Some points, one per row:
-31 -8 -13 -13 42 19 -1 3
8 31 -16 -12 -25 -30 -1 -4
-30 -9 -19 -11 57 23 -1 -1
3 -13 -13 0 35 15 0 -3
25 35 -7 -12 -26 -26 -3 -4
-31 -19 -19 -13 69 28 -2 -2
-32 -33 -21 -7 20 -28 29 40
75 7 -20 41 -38 -29 1 -3
-31 -5 -6 -14 27 16 -1 -1
-28 -20 -21 -12 76 14 -1 0
-30 -20 18 -7 -24 83 -4 -1
-29 -16 5 -11 -17 72 -2 -4
-12 8 -22 9 47 -26 0 -2
-30 -29 -22 -12 49 -4 -1 5
16 36 63 -12 -38 -23 3 -3
24 54 24 -12 -29 -22 1 -2
-2 39 -19 -10 -32 -28 0 -5
15 23 -12 -13 -21 -28 -1 -5
8 24 80 -6 -41 -22 -4 -5
6 -13 -7 -4 20 24 -3 -3
-23 -23 116 18 -45 -20 -1 -4
-3 8 94 4 -42 -26 -3 -3
-29 -32 -21 -10 71 -17 0 23
Then 12 other points, each followed by its number:
8 34 -20 7 -11 -30 -1 -4 0
20 23 -8 -13 -22 -29 -1 -3 1
25 49 0 -13 -24 -25 -1 -5 2
-29 -16 -10 -11 -4 58 0 0 3
-32 -27 -21 -12 79 4 -1 8 4
-27 -24 112 26 -41 -15 2 -4 5
-28 -22 100 32 -34 -1 -2 -6 6
-30 -9 2 -13 21 22 -1 0 7
28 57 -21 -10 -19 -29 1 -1 8
25 52 17 -15 -25 -23 -2 -3 9
-14 -10 109 9 -43 -25 1 -4 10
-1 -24 7 -2 -12 65 -1 -4 11
Which two of these numbered points are nearest to each point below, ignoring the 3 directions in which the first points spread most? Their numbers follow each, nearest first.
-30 -19 46 3 -11 37 -1 -4 > 10 3
78 3 -22 16 -40 -29 -4 -3 > 11 5
-2 30 -21 4 8 -27 -3 -4 > 0 7
-2 -5 -17 1 51 -6 -1 -3 > 4 10
39 34 -21 43 -30 -29 0 -2 > 6 5
-32 -19 80 23 -23 21 -1 -4 > 6 5
-30 -19 12 -11 -26 77 -2 -3 > 3 1
-29 -31 -23 -8 51 -26 8 28 > 3 1
35 51 -23 -9 -9 -25 -1 -2 > 2 9
27 55 9 -15 -26 -25 -2 -5 > 9 2
17 62 -24 -8 -27 -29 -2 -2 > 8 2
-6 -4 -19 4 54 -14 1 -4 > 4 10
